(in the rows, 128 means zero)
Each path below is one point turned by a fixed rotation once a step. After each direction that follows a path, write how fast that rotation turns it, in degrees each step (0 if it stays still).
Each turn is a multiple of 5 degrees from 10 to 175, or 0.
Each row of a path follows its step; steps can be skipped.
Path 1:
step 0: [124 133 124 138 118 129 130 115 111 129 130 137 135 133 135 133 117 119
 119 122 116 120 126 125 112 142 132 125 117 121 129 122 145 115 135 123
 119 110 134 135 125 121 133 136 127 116 137 127 124 127 127 126 128 121
 134 126 126 126 122 139 118 128]
step 1: [128 135 126 121 115 127 133 120 123 128 121 127 131 115 128 125 117 128
 127 131 121 121 119 132 126 141 137 119 123 134 129 138 120 119 132 126
 132 121 134 127 140 140 133 122 120 114 131 154 135 114 130 139 133 144
 123 128 112 127 130 121 127 136]
step 2: [122 138 132 127 133 139 121 125 134 121 117 129 135 138 131 114 135 131
 138 135 117 118 137 129 125 137 134 110 123 135 132 112 130 108 135 124
 129 135 129 138 128 130 128 118 125 125 132 123 134 124 119 139 125 125
 108 130 123 135 140 135 131 120]
step 6: [143 124 126 120 135 117 130 118 131 127 122 127 128 136 121 117 129 137
 120 135 114 117 119 123 125 117 120 134 143 130 129 128 138 149 124 124
 134 117 122 126 141 126 127 119 129 115 133 129 123 133 125 129 136 131
 124 126 111 131 137 131 146 129]
step 7: [124 127 119 138 129 134 131 135 136 125 119 134 129 131 129 119 115 134
 132 126 128 115 131 135 138 131 132 145 133 127 132 108 135 128 124 112
 137 127 127 111 131 115 131 131 127 118 130 108 117 117 120 128 145 125
 130 133 126 124 133 120 123 128]
step 8: [132 134 131 126 123 114 128 124 120 142 142 126 138 119 124 128 118 119
 136 140 134 130 129 124 124 128 126 135 137 116 132 119 130 125 123 120
 144 137 130 121 132 125 144 125 141 123 131 126 113 112 130 134 115 129
 132 120 130 119 138 121 142 130]
step 10: [127 113 128 138 122 116 131 125 138 146 128 135 130 121 131 120 127 131
 140 122 122 125 138 131 121 127 129 124 132 113 122 125 134 121 120 122
 117 116 125 133 125 134 133 128 104 123 117 132 127 123 131 138 122 122
 144 132 130 136 138 113 130 135]
step 13: [122 138 137 104 126 126 132 138 126 129 126 134 142 127 129 116 131 130
 122 138 114 142 120 123 122 125 121 137 124 128 124 119 118 120 127 131
 134 128 135 114 132 133 123 118 110 126 119 147 122 129 123 140 119 125
 129 131 126 130 129 132 123 134]
step 14: [117 135 123 129 151 136 126 126 143 127 125 131 142 141 136 125 125 130
 130 118 130 125 117 113 114 134 128 131 118 118 136 124 127 118 142 132
 137 131 128 126 121 123 118 122 128 121 119 135 132 137 130 119 129 118
 130 126 124 136 144 126 129 119]
Speeds:
[124 127 130 125 128 127 128 130 133 129 127 129 127 127 127 128 131 124
 126 133 129 128 132 130 128 129 127 129 128 128 125 121 132 124 128 126
 128 130 130 130 130 127 130 129 126 131 126 127 127 130 129 128 125 128
 128 127 129 127 127 127 127 131]	130
[128 127 131 129 128 125 126 130 123 128 128 128 130 128 128 129 126 128
 128 125 127 131 132 129 131 127 127 128 125 129 130 125 129 128 125 129
 127 124 127 127 127 128 133 128 127 128 130 130 126 129 123 130 123 128
 133 128 130 129 129 129 130 129]	145
Path 2:
step 2: [108 138 136 140 126 127 116 136 124 135 118 130 141 109 125 144 133 122
 124 110 139 128 124 134 131 131 120 132 133 123 128 126 122 117 133 132
 124 144 126 135 127 129 139 128 138 130 126 131 139 125 135 128 120 131
 122 122 138 122 127 113 121 130]
step 3: [135 129 136 136 137 122 124 133 130 141 124 125 136 125 129 140 121 115
 122 118 119 132 143 131 121 121 126 121 138 118 125 120 119 142 130 123
 125 135 123 138 126 119 133 139 123 131 126 131 129 130 117 138 109 130
 121 124 148 112 135 138 133 128]
step 4: [122 139 138 127 122 134 121 133 143 142 124 124 136 131 132 136 143 125
 138 127 121 122 147 148 123 127 114 123 134 118 121 124 122 132 131 124
 135 127 125 124 124 124 144 124 128 117 135 118 116 121 118 131 121 121
 132 120 120 123 119 125 137 126]
step 7: [115 138 128 119 123 131 134 145 137 134 119 120 141 124 139 130 127 121
 123 108 131 125 132 138 142 127 117 139 126 113 131 123 131 131 118 125
 143 125 121 134 130 123 131 124 133 137 139 127 129 126 125 124 112 132
 120 120 132 131 120 128 134 142]
step 8: [119 135 134 126 124 119 126 137 127 142 130 126 136 125 120 151 123 103
 113 122 120 131 123 146 127 138 134 138 128 119 122 122 137 126 136 135
 125 132 127 132 129 117 129 133 137 126 127 126 127 125 130 131 113 121
 122 124 123 119 127 125 119 116]
step 9: [128 136 140 124 134 136 122 118 136 137 119 128 141 129 134 141 122 108
 135 129 125 142 129 133 136 126 120 124 124 118 111 124 115 140 124 126
 126 132 124 132 123 131 135 131 121 124 138 126 131 128 118 138 123 136
 122 125 118 111 145 128 118 130]
step 10: [123 134 131 138 135 124 112 140 141 126 120 134 143 123 136 131 129 124
 132 114 124 123 140 129 132 121 114 131 134 130 113 120 134 132 121 139
 127 134 133 125 128 132 141 131 139 128 137 115 126 116 127 124 129 132
 113 126 122 117 109 129 126 128]
step 11: [107 144 134 139 123 124 122 121 126 144 123 133 138 111 119 133 131 125
 124 116 134 128 137 132 135 124 126 128 124 122 125 130 127 121 139 136
 112 135 135 138 133 121 135 135 124 138 129 119 124 123 132 141 122 125
 118 120 146 123 130 123 132 130]
step 14: [123 135 150 138 138 123 132 130 138 133 126 122 127 120 129 144 130 113
 124 119 128 125 120 144 135 129 125 123 136 134 122 121 126 132 135 124
 124 144 129 150 132 129 137 136 123 131 138 121 136 127 138 132 116 131
 132 116 121 133 127 125 124 122]
Speeds:
[129 125 129 131 127 129 128 128 131 130 128 126 130 129 125 127 128 131
 131 130 124 125 129 129 129 129 127 127 127 128 126 132 126 130 124 129
 131 129 127 130 127 127 125 129 128 130 128 126 129 131 126 126 129 128
 128 129 127 124 134 133 127 131]	125
[129 134 126 128 126 128 133 129 129 129 127 127 124 131 130 131 130 130
 125 130 127 126 126 130 128 128 130 130 126 130 128 125 126 129 128 127
 133 126 129 130 126 126 127 130 126 129 130 130 132 127 130 128 128 128
 129 129 125 128 125 130 130 129]	40
[133 131 126 129 129 125 126 129 127 126 126 127 129 132 128 130 129 129
 129 124 124 130 127 127 128 130 128 127 128 130 126 128 129 128 129 133
 127 127 128 129 127 129 128 129 129 127 123 129 124 127 130 124 126 122
 128 127 127 128 128 130 128 127]	160
Path 3:
step 0: [124 124 110 149 119 124 117 129 126 112 124 129 127 129 122 136 126 130
 133 144 125 122 122 120 123 132 146 124 125 119 127 130 135 129 119 121
 135 121 126 125 129 119 122 131 140 134 112 128 111 126 120 124 117 138
 138 109 135 129 144 126 134 137]
step 4: [127 118 124 129 132 109 118 132 125 128 124 129 146 136 130 136 125 108
 144 136 131 129 130 111 120 133 134 123 130 126 125 125 138 130 121 120
 123 149 116 122 141 132 125 128 125 132 133 129 107 133 127 125 120 123
 110 128 129 117 129 116 120 126]
step 8: [120 125 114 136 124 130 132 121 135 116 125 124 132 125 126 121 137 122
 140 134 137 127 126 119 118 125 114 114 134 124 110 131 123 137 136 129
 130 128 118 130 138 125 128 136 134 151 131 144 126 141 116 140 126 123
 123 111 130 140 141 128 117 131]
step 9: [132 138 121 123 130 128 133 136 135 120 124 139 121 133 140 125 135 122
 128 124 118 112 124 126 132 133 137 135 125 143 132 124 147 138 118 120
 132 141 120 123 134 117 131 134 125 135 133 122 118 135 135 130 133 127
 124 109 147 113 134 110 125 116]
step 10: [131 126 116 120 128 133 131 144 130 114 132 144 128 125 116 125 123 130
 139 124 147 130 124 131 135 111 121 131 123 126 122 129 136 133 117 131
 122 127 143 126 129 141 124 143 117 134 130 124 115 139 113 114 130 133
 130 114 117 141 134 127 128 134]
step 11: [121 128 112 139 126 126 130 127 129 123 122 129 119 124 117 132 121 142
 131 114 127 106 136 130 121 128 121 115 122 140 115 131 127 127 124 124
 125 144 126 144 127 133 126 123 138 129 122 132 109 131 128 147 115 123
 125 124 137 134 125 112 118 126]
step 12: [143 112 116 127 122 126 133 138 116 129 129 135 133 143 125 125 141 125
 128 132 128 129 134 122 140 129 140 123 125 116 125 119 132 141 121 130
 123 138 117 142 132 116 129 138 128 131 131 141 122 130 127 118 125 143
 137 116 128 127 146 116 114 117]
step 13: [134 130 121 129 130 121 130 133 133 118 112 140 125 120 126 118 128 144
 146 140 135 137 131 125 126 126 116 111 132 136 127 130 145 126 129 124
 127 127 137 119 142 121 144 129 121 131 143 133 116 136 124 137 138 127
 130 123 132 140 123 108 131 126]
step 14: [124 126 117 111 122 114 136 118 122 108 126 126 134 128 126 136 128 135
 133 128 117 119 120 131 138 138 137 141 124 133 125 134 132 129 127 129
 125 138 128 141 110 145 126 137 125 136 132 125 111 137 121 133 134 139
 132 118 128 125 118 114 114 123]
Speeds:
[129 133 132 130 127 124 128 129 128 128 132 126 130 131 129 130 124 129
 130 126 131 126 128 131 130 125 130 128 129 129 127 127 129 128 127 129
 128 131 130 129 127 129 130 128 129 128 129 129 129 133 128 127 125 128
 125 130 131 128 133 130 131 127]	60
[126 129 126 132 128 130 128 125 129 123 129 126 128 130 128 130 131 131
 128 125 127 127 127 126 128 131 127 133 130 127 127 128 126 132 130 130
 126 127 129 126 125 127 130 126 131 128 130 128 126 130 129 131 126 126
 131 129 128 131 127 131 126 128]	125
[129 125 131 127 130 128 130 129 130 126 128 125 125 128 129 129 126 126
 130 127 125 125 131 129 129 131 130 129 127 128 129 128 126 127 128 129
 128 128 128 125 130 124 127 127 127 126 123 129 131 135 128 126 124 130
 133 125 128 127 127 126 126 128]	125
[125 128 129 130 128 127 127 129 126 128 129 129 127 127 128 126 125 129
 125 132 124 123 126 127 129 129 132 128 127 128 128 131 132 129 129 125
 128 130 129 128 125 128 131 126 125 129 124 129 126 126 131 128 129 123
 130 129 128 129 129 127 130 125]	160
Path 4:
step 0: [105 134 124 123 123 124 125 131 123 136 131 137 127 120 123 141 133 119
 130 120 125 130 149 127 123 138 146 129 123 121 126 131 125 128 133 136
 131 125 121 121 123 131 129 128 131 105 114 125 122 130 126 142 119 119
 120 143 139 122 125 129 132 133]
step 1: [120 146 131 119 145 123 119 136 136 124 131 144 127 120 125 126 119 124
 126 118 118 136 147 136 137 141 127 118 122 124 128 119 132 138 130 127
 144 131 133 126 145 138 138 131 124 124 124 123 120 126 125 135 132 127
 123 129 142 134 133 126 138 135]
step 2: [113 123 120 114 122 127 117 137 128 125 127 134 131 127 134 114 122 136
 125 120 109 137 140 131 135 130 144 118 122 134 119 124 135 127 133 126
 130 133 121 112 139 128 126 125 133 118 124 134 136 122 137 128 125 109
 126 136 118 137 126 122 138 139]
step 3: [118 144 121 119 133 128 122 142 118 129 122 134 139 118 120 125 135 113
 137 127 123 127 144 120 130 131 141 125 124 137 119 139 124 123 131 118
 127 125 131 116 131 133 130 143 126 131 119 128 121 135 129 136 111 118
 124 139 132 121 128 134 144 141]
step 6: [116 124 123 125 123 120 127 122 120 120 125 135 128 128 121 137 135 130
 125 138 130 132 144 129 127 131 149 120 132 124 119 147 116 121 138 121
 131 138 127 122 133 143 141 142 136 117 115 128 123 136 125 131 124 124
 128 138 129 126 122 133 148 136]
step 8: [129 122 124 119 135 120 124 127 127 128 116 143 123 129 115 116 126 129
 118 117 124 129 143 122 133 133 139 116 128 114 114 126 136 126 131 131
 142 142 126 120 133 132 125 132 139 118 119 126 136 128 141 136 135 116
 119 117 113 136 126 131 135 134]
step 10: [105 134 144 120 135 137 120 128 118 124 125 140 124 131 121 130 129 121
 131 118 120 129 135 127 130 140 129 134 138 116 139 131 125 132 126 130
 132 132 124 117 127 128 123 136 130 114 121 132 116 120 147 135 128 125
 133 124 125 119 130 139 146 144]
step 12: [117 136 121 125 119 131 124 125 124 122 125 130 124 117 136 137 116 130
 133 123 129 126 147 139 133 120 142 121 132 118 131 143 125 124 143 121
 128 139 116 113 137 139 130 138 128 126 123 119 124 120 138 124 132 125
 130 126 128 132 117 120 143 146]
step 13: [112 145 129 121 135 134 126 138 127 127 139 136 133 126 133 126 139 114
 123 125 121 137 147 128 133 116 134 130 131 114 128 128 123 123 123 131
 128 130 120 118 121 135 140 124 129 111 118 120 125 118 139 135 119 125
 139 134 134 124 127 143 141 132]
Speeds:
[129 129 128 127 130 125 123 128 132 127 132 130 129 127 130 131 129 127
 128 127 128 127 124 125 129 127 127 129 128 124 127 125 125 131 129 128
 127 130 130 127 130 126 127 130 122 123 127 128 126 130 129 126 127 129
 129 128 128 125 130 130 129 127]	115
[129 125 128 128 128 127 130 127 126 128 127 124 131 127 128 131 133 128
 125 129 131 129 128 130 126 127 128 126 129 126 126 127 124 129 128 130
 131 129 128 130 131 128 129 127 130 126 128 122 132 126 125 128 128 126
 128 127 130 129 127 133 128 127]	45
[126 127 131 130 130 131 128 126 130 128 125 127 127 127 124 127 126 128
 128 127 130 129 130 128 127 124 129 131 131 126 126 130 131 131 128 128
 125 132 123 128 126 127 125 126 125 127 125 126 128 127 128 127 131 132
 130 125 131 127 128 129 127 129]	25
[129 129 125 127 130 127 125 128 126 126 126 128 125 126 128 129 130 129
 129 129 131 129 129 127 128 129 126 127 131 130 127 123 128 126 129 131
 129 126 131 126 130 128 129 126 128 129 122 132 129 128 133 125 131 131
 128 126 130 132 127 126 125 127]	110
Path 5:
step 0: [126 116 115 130 114 132 120 133 120 117 122 135 138 116 121 137 121 115
 122 135 124 118 129 136 139 121 131 121 124 120 125 126 132 113 130 142
 118 121 138 127 129 122 139 126 137 126 142 151 122 123 132 134 130 129
 135 124 132 113 115 131 124 121]
step 1: [131 125 138 139 134 121 142 142 128 132 119 135 133 129 129 123 136 121
 128 128 127 137 132 120 133 124 124 123 144 129 140 133 133 123 130 123
 139 137 140 132 133 122 124 131 139 120 136 126 117 143 136 121 118 150
 129 135 112 138 144 126 140 132]
step 3: [125 128 121 141 123 119 137 137 113 123 137 127 134 120 126 124 122 134
 113 144 119 124 140 116 132 140 126 140 129 134 121 129 124 133 123 123
 124 121 137 128 118 142 125 136 114 120 134 134 115 124 130 130 122 125
 143 116 126 134 138 122 129 148]
step 6: [123 123 131 132 117 140 129 134 136 115 118 132 120 126 131 144 138 133
 118 133 134 126 127 131 124 134 123 123 125 130 129 117 127 134 129 132
 102 133 125 131 127 134 147 127 132 122 114 124 126 120 140 133 129 106
 134 120 124 140 139 119 124 115]
step 7: [128 128 118 139 135 132 135 112 121 145 131 136 119 125 134 119 135 122
 119 112 130 128 126 124 134 126 131 129 117 121 122 133 130 133 112 109
 130 122 118 135 134 142 143 129 141 124 130 136 122 137 131 134 130 133
 115 124 126 123 129 132 143 145]
step 8: [115 132 126 124 133 147 140 136 133 118 121 132 134 132 120 120 110 125
 136 120 130 135 130 129 112 136 133 112 132 130 133 110 140 143 133 123
 132 121 123 129 124 120 127 134 124 126 115 129 139 125 135 128 130 130
 125 128 113 117 115 121 116 124]
step 9: [125 131 128 130 131 112 124 129 116 129 126 132 126 112 127 119 136 129
 120 107 126 117 130 114 148 140 130 111 134 130 131 136 127 132 138 132
 124 130 117 106 126 137 126 133 132 134 127 128 132 121 122 122 127 112
 120 126 132 146 129 127 123 129]
step 11: [122 131 115 129 135 125 126 105 136 126 144 126 126 128 131 116 106 113
 128 137 134 122 124 129 136 134 137 116 121 133 132 128 117 120 139 126
 127 113 135 126 132 131 129 118 126 129 129 125 134 112 130 122 143 127
 123 132 121 136 125 148 126 132]
step 13: [127 126 129 132 126 128 120 115 126 142 145 138 121 120 134 135 142 118
 132 126 135 124 121 120 127 133 122 113 110 115 129 118 136 112 135 133
 132 126 122 131 128 112 119 122 133 136 120 126 128 136 116 139 124 143
 133 134 132 135 145 132 128 125]
Speeds:
[129 126 128 131 128 130 124 130 126 123 133 130 128 127 129 129 123 128
 129 131 132 128 126 128 128 127 131 126 128 126 127 129 130 131 127 127
 126 127 131 128 127 128 128 128 126 128 126 129 128 123 126 127 123 128
 127 133 126 126 128 128 126 130]	130
[129 130 130 129 128 129 126 130 128 128 128 130 128 129 128 128 131 127
 122 130 127 129 129 130 128 130 129 131 126 129 131 130 129 130 123 129
 129 128 128 129 134 127 129 130 122 126 126 130 131 129 129 128 126 126
 127 125 126 128 128 126 129 128]	25
[125 132 130 126 129 128 128 128 127 126 129 126 126 127 127 127 125 129
 129 130 125 126 128 127 128 128 128 124 126 127 129 127 129 132 126 130
 129 122 129 129 129 126 131 127 128 129 128 128 128 129 129 122 131 127
 133 129 132 125 129 128 129 127]	125
[128 132 125 129 126 125 131 127 128 125 130 127 129 127 124 128 127 127
 128 129 129 127 128 129 124 132 129 126 126 126 125 126 126 125 128 129
 129 130 127 130 132 130 125 124 126 130 127 130 126 131 129 131 128 128
 128 129 127 124 127 124 125 127]	135
